Each row has a name. Each question is about the rows just above it.

Columns, left to right: E U Y H Z M C W
q_811: [ 92 116 141 127 141  87 168 167]
q_169: [ 92 116 141 167 156  87 119 183]
q_887: [ 92 116 141 127 141  87 119 183]
q_99: [130 153  86 122 182  90 122 138]
[ 92 116 141 127 141  87 119 183] is in which row? -> q_887
How many entries does [92] have? -> 1

Columns, left to right: R D L V
q_383: [148 147 149 158]
q_591: [149 134  96 149]
q_577: [151  96  75 163]
The one value in q_383 and q_591: -> [149]
The one value in q_577 and q_591: -> [96]
Count the entries of [151  96  75]: -> 3
Which value is in both q_591 and q_383? -> [149]
Count the entries of [148 147 149]: -> 3

Columns, left to right: G J B P F
q_249: [ 97 151 151 113 103]
q_641: [115 131 132 110  89]
q_559: [147 119 118 133 144]
q_357: [164  94  94 133 160]
q_532: [ 82 171 140 137  80]
q_536: [145 125 125 143 140]
q_890: [176  80  80 140 169]
q_637: [115 131 132 110 139]
q_84: [155 102 101 126 152]
q_970: [127 134 133 139 120]
Which column holds [103  89 144 160  80 140 169 139] top down? -> F
[115 147 164  82 145 176 115] is in which column, read top down? -> G
Whose row is [ 97 151 151 113 103]? -> q_249
Shared by q_536 and q_890: -> [140]
Number of entries in [ 82 171 140 137  80]: -> 5
Which value is in both q_970 and q_637? -> [139]
How many entries does [147 119 118] have? -> 3

Columns, left to right: Q S K A
q_426: [150 125  74 124]
q_143: [120 149 140 122]
q_563: [142 127 139 144]
q_785: [145 163 124 128]
q_818: [182 143 142 102]
q_896: [125 112 106 109]
q_243: [149 144 116 130]
q_566: [141 133 174 127]
q_755: [125 144 158 113]
q_813: [126 144 155  74]
q_28: [107 120 159  77]
q_348: [151 148 102 113]
Count the entries of [142 127 139 144]: -> 4
[142 106 116] is in which column, read top down? -> K
Which value is in both q_563 and q_818? -> [142]
How many entries does [150 125  74] have? -> 3
Which column holds this, read top down? [127 163 143 112] -> S

Columns, left to right: kul Fibip fod rutol buf dip kav Voko kepuv
q_795: [173 134 164 113 137 134 178  88 150]
q_131: [ 94 161 147 162 124 157 113 116  95]
q_498: [119 115 131  81 164 133 137 131  86]
q_939: [138 112 144  81 148 111 152 114 127]
q_815: [129  90  81 147 186 157  90 111  77]
q_872: [138 112 144  81 148 111 152 117 143]
Count the entries of [138 112 144  81 148]: -> 5
[115 112] is in which column, read top down? -> Fibip

Columns, left to right: zokan fegid futop gebo vipel
q_671: [ 90 128 131 177 146]
q_399: [171 166  81 159 135]
q_873: [159 138 137 137  82]
q_506: [159 166  78 140 172]
q_453: [ 99 143 113 181 143]
q_388: [ 84 147 142 172 146]
Which value is in both q_671 and q_388? -> [146]
The one value in q_388 and q_506: -> [172]
Which column holds [ 90 171 159 159] top down? -> zokan
Shared by q_506 and q_873: -> [159]
Which column holds [131  81 137  78] top down? -> futop

Columns, left to right: deret Vug Nudid mepug
q_151: [156 108 127 105]
q_656: [ 95 116 132 104]
q_692: [144  80 108 137]
q_568: [147 116 125 105]
q_349: [104 108 120 144]
q_276: [121 103 112 142]
q_515: [125 108 121 145]
q_140: [152 116 132 104]
Count the entries of [144  80 108]: -> 3
The one value in q_140 and q_349: -> [104]

Columns, left to right: diril gotem Fefi sak dugu Mori Zataz sali
q_446: [ 91 116 120 122 117 159 131 108]
q_425: [130 151 107 123 128 129 146 103]
q_364: [105 121 150 119 127 128 128 109]
q_336: [142 130 139 144 143 128 125 145]
q_812: [ 86 116 131 107 112 145 131  94]
q_903: [110 136 137 118 128 129 139  97]
q_233: [105 138 117 129 130 153 143 101]
q_501: [150 132 148 151 152 122 123 154]
q_553: [106 125 129 121 122 141 134 109]
q_898: [158 136 150 152 156 115 125 156]
q_398: [144 117 119 135 124 127 114 162]
q_374: [162 122  86 141 120 131 117 175]
How many entries does [162 122] have? -> 2
Number of entries in [162 122  86 141 120 131]: -> 6
Shared by q_446 and q_553: -> [122]

Columns, left to right: gukor Sisan kib padeb ritig zupo sul val gopeb
q_300: [ 82 162  80 118 167 104 115 180 144]
q_371: [164  93 116  83 105  75  94 170 177]
q_646: [ 94 133 125 133 115  76 162  93  96]
q_694: [146 174  95 154  73 169 184 149 157]
q_534: [ 98 121 171 100 136  77 106 165  92]
q_408: [121 115 135 173 159 139  88 113  90]
q_358: [114  97 178 141 110 183  99 177 169]
Which column holds this, read top down? [ 82 164  94 146  98 121] -> gukor
Count the entries of [121 115 135 173 159 139  88 113  90]: -> 9
Which column holds this, read top down? [180 170  93 149 165 113] -> val
Shared by q_694 and q_358: -> [169]
Number of entries in [164  93 116  83 105  75]: -> 6
Which column holds this, read top down? [104  75] -> zupo

